A single turn carries every row of the set below to another of its rows. Some are shown first; where does it send the rows asked next?
Z631: [-1.00  1.66  0.26  2.86 -2.38 -2.12  1.92  0.82  0.15  1.95  1.98  0.23
  1.03  0.52  1.60 -2.70  2.19  1.02  2.98 -4.87  2.43  2.00  2.13 -0.65
  1.33  0.22 -1.49  0.42 -2.24 -1.85 -0.16  1.65 -1.56  0.29  0.86  0.02]
Z300: [-0.62 -0.65 -3.31  2.30  1.04 -0.21  0.48 -0.80  1.10  0.20  3.76  0.42
 -2.28  0.38  0.31  2.05 -0.59  0.64  3.48  1.47 -0.77  0.50  1.15  3.61
 -0.45 -2.24  0.77  2.12 -2.32  1.14  2.28  0.11 -1.71  0.22  1.64  1.10]
Z391: [-1.35 -2.95 -0.90  0.62  2.70 -1.87  1.86  1.99  2.61  2.75  1.08  1.35
  0.08  0.21  1.30  0.50  0.46 -0.44  0.05 -0.52 -0.40 -3.18  1.15  1.59
  1.46  1.46 -1.31 -3.37  0.13 -0.96 -2.73 -2.01 -0.71 -1.14  0.65  0.41]
Z674: [-1.01  0.00 -0.20  2.71 -1.32 -1.74  2.26  0.23 -0.53  1.29  0.07  0.54
  0.96  1.72  0.74 -2.49  1.27  1.50  0.91 -3.83  3.41  2.13  2.74 -0.27
  1.18  0.21 -3.66  2.16 -2.66 -1.51  0.20  2.55 -1.87  0.79  0.28 -1.30]
Z700: [-0.52 -1.53 -1.68  1.89  1.28 -1.45  0.12 -2.36  0.44 -0.91  2.31  0.19
 -1.40  0.75 -1.28  1.52 -2.07 -0.96  1.14  1.13  0.36 -0.73 -0.20  3.32
 -0.57 -1.28  0.27  4.28 -1.29 -0.09  2.01  0.69 -1.64  1.32 -0.79  1.11]
Z681: [-2.39 -3.10  0.37 -0.18  3.77 -0.89  1.55  1.12  3.40  0.81  0.56  1.28
  0.37  1.67  2.50 -0.10  0.53  0.38 -0.34 -0.47 -0.47 -2.58  2.64  1.47
  2.23  1.34 -3.53 -1.93  1.26 -1.00 -1.21 -1.38 -1.15 -1.17  0.44  1.23]
Z879: [-0.79  1.66  1.67  2.06 -0.66 -1.32  2.22 -1.56  1.23  1.37  0.78 -0.62
  0.13  0.22  1.25 -3.22 -0.20  1.42  3.41 -2.52  3.15  1.55  3.90 -0.40
  2.31  1.68 -3.71  2.49 -1.83 -1.58  1.05  1.67 -0.10  1.12  1.60  0.47]
Z747: [-1.78 -2.24 -0.64  0.55  2.88 -1.81  0.43  1.58  2.05  1.89  0.04  0.20
  0.26 -0.02  1.79  0.62 -0.83  0.22  0.53 -1.90 -1.55 -3.43  0.90  3.15
  1.27 -0.10 -1.53 -2.81  1.34 -1.25 -1.88 -1.69 -0.53 -1.37 -2.25  0.27]
Z599: [-0.24 -0.87 -2.66  1.81  1.74 -1.69  0.78 -0.98  0.58  0.22  3.07  0.28
 -1.39 -0.40 -0.73  0.87 -0.60 -0.68  3.47  0.71  0.34 -0.17  0.69  4.45
 -1.26 -1.92 -0.55  4.65 -2.13 -0.48  3.13 -0.86 -1.36  1.14  0.36  0.04]
Z755: [-1.20 -0.43 -4.21  1.55  1.74  0.24 -1.49 -1.56  0.73 -0.85  2.07  0.61
 -1.50  1.66 -0.60  0.79 -0.74 -1.22  2.25  0.14 -1.17  0.68  1.31  3.85
 -0.14 -3.32 -0.37  2.02 -0.82  1.00  2.10  0.88 -1.33  1.15  1.38  0.86]
Z306: [ 0.47 -4.28 -0.98  1.79  1.43 -1.26  3.08 -2.37  0.66  2.12  2.46 -1.50
 -1.56  2.70  2.13  2.85 -0.41 -0.12  2.33 -0.45  2.71  0.96  2.93 -0.69
  1.25 -0.20  1.56  2.50  0.03 -0.04  0.04  0.44  2.64  0.71 -0.71 -1.69]
Z661: [-1.81 -1.01  1.14  0.71  2.93 -0.26 -0.72  0.92  3.10  1.27  0.26 -0.01
  0.39  0.83  1.47 -0.18 -2.04  0.12 -0.69 -1.84 -1.52 -1.99  1.55  1.34
  1.51  0.57 -1.97 -3.38  1.42 -1.06 -2.48 -0.93  0.58 -0.07 -1.47 -0.35]
Z956: [ 0.52 -3.52 -0.12  0.65  3.19  0.03 -0.55 -2.53 -1.05  3.54  2.96 -0.39
 -0.10 -0.49  1.23  0.53 -0.12 -3.24  0.47 -3.41  2.22 -0.54  2.43 -0.05
  2.31 -1.60  2.18 -0.60  0.64 -1.61 -0.28  0.96  0.95 -0.05  0.20 -0.97]
Z889: [-1.22  1.52  0.57  2.18 -1.17 -1.97  1.87 -0.25  1.40  2.44  1.34 -0.12
  0.24 -0.60  2.71 -3.47  1.53  2.35  3.23 -4.00  1.32  1.64  3.92 -0.11
  2.48  0.42 -3.33  1.11 -2.29 -1.72 -0.03  0.41 -0.38  1.10 -0.50 -1.04]
Z716: [-0.63  0.07  1.83  1.89  1.42  0.24  3.15 -3.08  1.04  1.18  2.45 -1.70
  0.79 -0.05  2.22  1.26  2.00  0.33  1.21 -2.36  0.68 -0.77  4.31 -0.77
  2.17 -1.60  1.80  0.20  1.82 -1.27  2.05  2.12  2.40 -1.28  0.97 -0.05]

Z755 goes to Z681
Z700 goes to Z661
Now find these:
Z889 goes to Z599
Z716 goes to Z306
Z631 goes to Z300

